The rows of R fall into a few groups, which share some directions, and each row is roughly a mix of its group's hidden directions, except one row that fits no group.
R (116 x 11):
0:  .14  .30  .01 -.17  .26  .17 -.08 -.28 -.22 -.03  .19
1:  .15  .11 -.01 -.36 -.07  .07 -.08 -.20 -.38 -.12  .18
2: -.06  .13 -.15  .22 -.30 -.14  .20  .21 -.34 -.04 -.10
3:  .36  .28 -.24 -.28  .07  .10 -.08  .08 -.03 -.05  .18
4: -.14  .30 -.08 -.10  .18  .14  .25 -.07  .13 -.20  .32
5: -.04  .01 -.03  .21  .09  .47 -.29 -.16 -.13  .05 -.06
6: -.01  .01 -.19  .10 -.49 -.11 -.03 -.18 -.07 -.06  .27
7: -.09 -.01 -.10 -.21 -.09  .52  .07 -.15 -.13  .13 -.13
8: -.08  .09  .13  .16 -.17 -.38 -.14  .14  .24  .27 -.10
9:  .16  .08 -.30 -.13 -.03 -.19 -.03 -.04  .45 -.04  .17
10: -.02 -.12  .11 -.17  .31  .15 -.13  .36  .27  .08 -.13
11: -.01  .32 -.11 -.04  .00  .09 -.08 -.14 -.44 -.24  .07
12:  .17 -.18 -.08 -.16 -.19 -.37 -.16  .20 -.15 -.16  .16
13:  .22  .17  .15  .22  .17  .21  .18  .29  .02  .02 -.27
14:  .04  .44 -.02  .08  .01  .09  .19  .33  .06  .06  .21
15: -.13  .28 -.09  .03  .02  .02 -.34  .12 -.36 -.20 -.10
16: -.11  .00 -.26  .22 -.13 -.28 -.14 -.01  .36  .19  .01
17:  .00 -.03  .39 -.10 -.28  .07  .02 -.40 -.05  .06 -.06
18: -.07  .23  .36  .07  .33  .10  .18 -.20  .08 -.14  .06
19: -.23 -.15 -.31 -.08  .24  .17  .12  .26  .08  .20 -.12
20: -.08 -.03  .12 -.42  .34  .10  .17 -.19 -.04 -.10  .07
21: -.09 -.10 -.04 -.14  .47 -.26 -.09  .03  .27  .05 -.02
22:  .23  .11  .24 -.25 -.07  .11 -.02  .07 -.22 -.36  .15
23: -.29 -.16 -.16  .03 -.09 -.26 -.24 -.03  .24  .28 -.08
24:  .12  .16 -.51  .05 -.08 -.03  .05  .06 -.24  .06  .19
25:  .26  .08  .01 -.26 -.38 -.04  .03  .23 -.14  .22 -.04
26: -.16 -.30  .29  .16  .07  .16 -.08 -.26 -.14 -.16  .21
27:  .21  .03 -.39 -.04 -.08 -.11 -.06 -.35  .20  .04  .16
28: -.12 -.24  .17 -.05 -.04 -.21  .00 -.18  .45  .07  .15
29: -.19 -.31 -.01 -.26  .00  .00  .00 -.27  .28 -.22  .09
30:  .01  .20 -.06  .15 -.24 -.28  .31 -.11  .23 -.06  .19
31:  .13 -.07 -.27  .00 -.12 -.18  .10 -.22 -.16 -.20  .39
32:  .15  .08 -.04  .39 -.04 -.10  .23 -.02 -.13  .27 -.27
33:  .00 -.10 -.04 -.10 -.08 -.47  .32  .21  .09  .09 -.06
34:  .18 -.20  .16  .45 -.05  .08  .23 -.14  .10  .12  .08
35: -.30 -.03 -.07  .34  .15  .05 -.24  .14  .07 -.23 -.19
36: -.07 -.01  .38  .06  .14  .20 -.32 -.05 -.28 -.12 -.02
37: -.26  .24 -.06 -.16 -.16 -.30 -.05  .15  .33  .05 -.04
38:  .30  .27  .13 -.14 -.10  .05 -.06  .07  .10 -.37  .21
39: -.11 -.11 -.10  .16 -.45  .15 -.13  .05 -.20  .21 -.14
40: -.17  .13  .37  .10 -.10 -.24  .21  .14 -.03 -.11 -.28
41:  .05  .17  .16 -.40  .14 -.19 -.06 -.02  .07  .16  .32
42: -.03  .34 -.21  .02 -.25  .09  .39  .12  .09 -.04  .00
43:  .18 -.09  .04  .28  .34 -.18  .22  .25 -.12  .01 -.13
44: -.21 -.23 -.31  .00 -.20 -.18 -.01  .03  .08  .35 -.14
45:  .07 -.13 -.29 -.33 -.13 -.21  .32  .14  .04  .08 -.02
46:  .07  .00  .04  .50  .08  .14 -.31 -.03 -.17 -.04  .02
47: -.02  .46 -.10  .26  .02  .12  .26  .09 -.08 -.08  .14
48:  .12  .12  .22 -.08  .23  .43 -.21  .09 -.05 -.11 -.14
49: -.02  .00  .07  .28  .40 -.06  .21 -.02  .27  .22  .02
50: -.10  .23  .45  .32 -.04  .16 -.05 -.02  .00 -.01 -.13
51:  .18  .19  .21  .26  .03  .19  .04  .21 -.04  .03  .38
52: -.04 -.25  .23 -.01  .03  .16 -.08  .39  .12  .01 -.31
53:  .01  .18  .09  .21  .09  .28 -.30 -.28  .02 -.19  .20
54: -.33 -.02 -.13 -.08 -.04 -.32 -.07 -.10  .28 -.02 -.28
55:  .20  .26  .08 -.34 -.01  .08 -.03 -.15  .06  .28 -.26
56:  .21 -.04 -.11  .16 -.10  .23  .09  .34 -.22  .10 -.27
57: -.14 -.06 -.03  .23 -.34  .02  .13 -.04 -.42  .13 -.09
58:  .17 -.30  .06  .21  .00  .30 -.17 -.02 -.32 -.15 -.04
59:  .02 -.16 -.35 -.10 -.33 -.04 -.01 -.19 -.20 -.04  .25
60:  .18 -.25  .22 -.19  .44  .05 -.15 -.10  .01  .05  .05
61:  .32 -.07  .22 -.19  .17 -.19 -.02  .05  .19  .01 -.34
62: -.13  .25 -.03 -.03 -.05  .00  .07  .53  .14 -.14  .00
63: -.01  .33  .01  .09 -.50 -.16 -.02  .12 -.01  .01  .08
64:  .01 -.10  .36 -.12  .16  .05 -.05  .42  .13 -.16 -.09
65: -.16 -.08  .23 -.10 -.09 -.20 -.15 -.25 -.23 -.20  .30
66:  .28 -.13  .07  .14  .32  .31  .08  .13 -.24  .09  .04
67: -.04 -.53 -.05  .05 -.16  .14 -.13 -.09  .06  .22  .08
68: -.07 -.29 -.16  .33 -.10 -.15 -.01 -.13  .11 -.27  .22
69: -.04 -.44 -.10  .31 -.27 -.10  .02 -.14 -.09  .02 -.04
70:  .05  .07  .02  .36  .23  .16  .04  .20  .12  .19 -.32
71:  .05 -.01 -.10 -.28  .30  .01  .44  .07  .10  .06 -.13
72: -.13 -.19 -.08  .01 -.35 -.14 -.27 -.14 -.10 -.16 -.29
73:  .12  .12  .08  .31  .11  .37 -.06 -.19 -.23 -.16  .10
74: -.32 -.18  .17  .05  .19  .31 -.15  .18  .22  .03 -.08
75:  .05 -.26  .25  .47  .13 -.04 -.13 -.08  .10  .09  .04
76:  .10 -.37  .02  .00  .14  .25 -.27  .18 -.20 -.08 -.17
77:  .12 -.15  .40 -.23  .20 -.11  .06 -.02 -.20  .23 -.10
78:  .05  .30 -.19 -.22  .17 -.02 -.03 -.21  .09  .05  .39
79: -.12  .16  .20 -.30  .34  .14 -.07  .19  .21  .14  .05
80:  .15  .36 -.40 -.10  .19 -.11  .00 -.10  .11 -.01  .16
81: -.21  .32 -.17 -.07  .23 -.14  .11  .30  .14  .19 -.08
82:  .08  .29  .02 -.15 -.16 -.01  .15  .34 -.36  .01  .10
83:  .22  .12 -.18 -.21 -.11  .27  .01 -.19 -.06 -.27  .27
84: -.28 -.40  .08  .28 -.15  .03  .02  .04 -.12 -.06  .20
85:  .00  .00 -.17 -.25  .00 -.10 -.13  .24  .42  .17 -.19
86: -.04 -.06 -.07 -.04 -.17 -.03 -.25 -.29 -.39 -.24 -.13
87:  .10 -.04  .03 -.12  .33  .06  .31 -.35  .04  .04  .22
88:  .20  .27 -.14 -.19 -.23 -.20  .13  .29  .09  .11 -.17
89:  .17 -.02  .27 -.37  .20 -.01 -.09  .02  .31 -.01  .17
90:  .34  .08 -.22 -.32 -.18 -.12  .04  .16  .01  .14  .21
91:  .11 -.18 -.09  .16 -.13 -.07  .39 -.23  .11  .20 -.22
92: -.02 -.49  .33  .02  .18 -.12 -.02  .10  .04  .02 -.01
93: -.12  .01 -.28 -.31 -.26 -.06  .21 -.22  .03 -.13 -.20
94: -.05  .08 -.04  .05 -.41  .15 -.20  .06 -.22 -.33  .06
95:  .12 -.01  .38 -.06  .19 -.33  .12 -.09 -.13 -.21  .14
96:  .10 -.15  .08 -.02  .17  .12 -.12 -.49 -.18  .00  .20
97: -.10  .34 -.17 -.11  .11  .13  .37  .12  .19 -.07  .16
98:  .04  .24 -.21 -.32 -.11  .00  .05  .28  .14  .29  .09
99:  .20 -.12 -.04  .09  .20 -.37 -.23  .32  .05 -.09  .01
100: -.33 -.14  .03 -.16  .09 -.18 -.35  .04  .28 -.13 -.05
101: -.21  .12  .07  .19 -.26 -.19  .25  .00 -.38  .06 -.02
102:  .24  .06  .16 -.20  .21  .11 -.15  .33 -.16  .19  .17
103: -.34 -.23  .14  .18 -.22  .16 -.06 -.12  .18 -.12  .23
104:  .34  .09 -.24 -.27 -.02 -.03 -.04  .13  .10  .27 -.23
105: -.29 -.01  .17 -.08  .01  .22 -.42 -.06  .12  .16 -.16
106: -.11 -.11 -.15 -.14  .27  .41 -.16 -.08  .01  .19 -.19
107:  .01 -.02 -.30  .00  .14 -.31  .08  .04  .24  .29 -.23
108: -.05  .25  .03  .27 -.12  .20  .00  .40  .10 -.13  .18
109:  .00  .12  .02 -.08 -.37  .25 -.41 -.06  .03 -.09  .07
110: -.26  .01 -.20 -.15  .33  .12  .05 -.22  .01 -.32  .00
111: -.10  .34 -.18 -.15 -.35 -.12  .25 -.14  .04 -.08  .04
112:  .16  .18  .02  .29 -.06 -.25  .30 -.09  .01 -.20  .25
113: -.34  .06 -.23  .33  .13 -.05  .04  .07  .06 -.22  .22
114: -.06 -.55  .10  .13  .12  .19 -.15  .04 -.04  .06  .00
115:  .00  .07  .24 -.15 -.12  .42  .10  .11 -.22  .03 -.24
One row of each group comes first, with its name. Which group is each row after those in?
-.05  .18 -.24 -.03 -.12 -.28  .22  .34 -.12  .19  .09 : (108)
 .04 -.19 -.31 -.12 -.17 -.03  .25 -.17 -.31 -.03  .20 : (113)
 .23 -.02  .17  .00 -.31  .14  .21 -.10  .04 -.02  .39 : (71)

-.42 -.05  .13  .10 -.22  .02  .07  .31  .24 -.03  .05 : (108)
 .04  .12 -.01  .19 -.25  .40  .10 -.23 -.26 -.06  .09 : (113)
-.22 -.14 -.16  .35 -.16 -.14  .10  .12  .04  .06 -.35 : (108)
-.17 -.21 -.08 -.18  .00  .05  .11  .20 -.04  .34 -.36 : (113)
-.11  .04 -.02  .41 -.25  .06  .11 -.28 -.22  .03  .15 : (113)
 .01  .27 -.06  .02  .19 -.06  .20 -.20  .42 -.09  .16 : (113)
-.04  .10  .06 -.42  .11 -.17  .33 -.01  .25 -.04  .02 : (113)
 .27  .23 -.03 -.40  .24  .11 -.08  .13  .03  .16 -.02 : (108)
-.36 -.05  .09  .38  .04 -.18  .12 -.08 -.04 -.26  .09 : (108)
 .13 -.13 -.20  .20 -.09  .04  .31  .23 -.22  .19 -.21 : (113)
-.29 -.05  .21  .29 -.32 -.16  .01 -.02 -.13  .21 -.11 : (113)
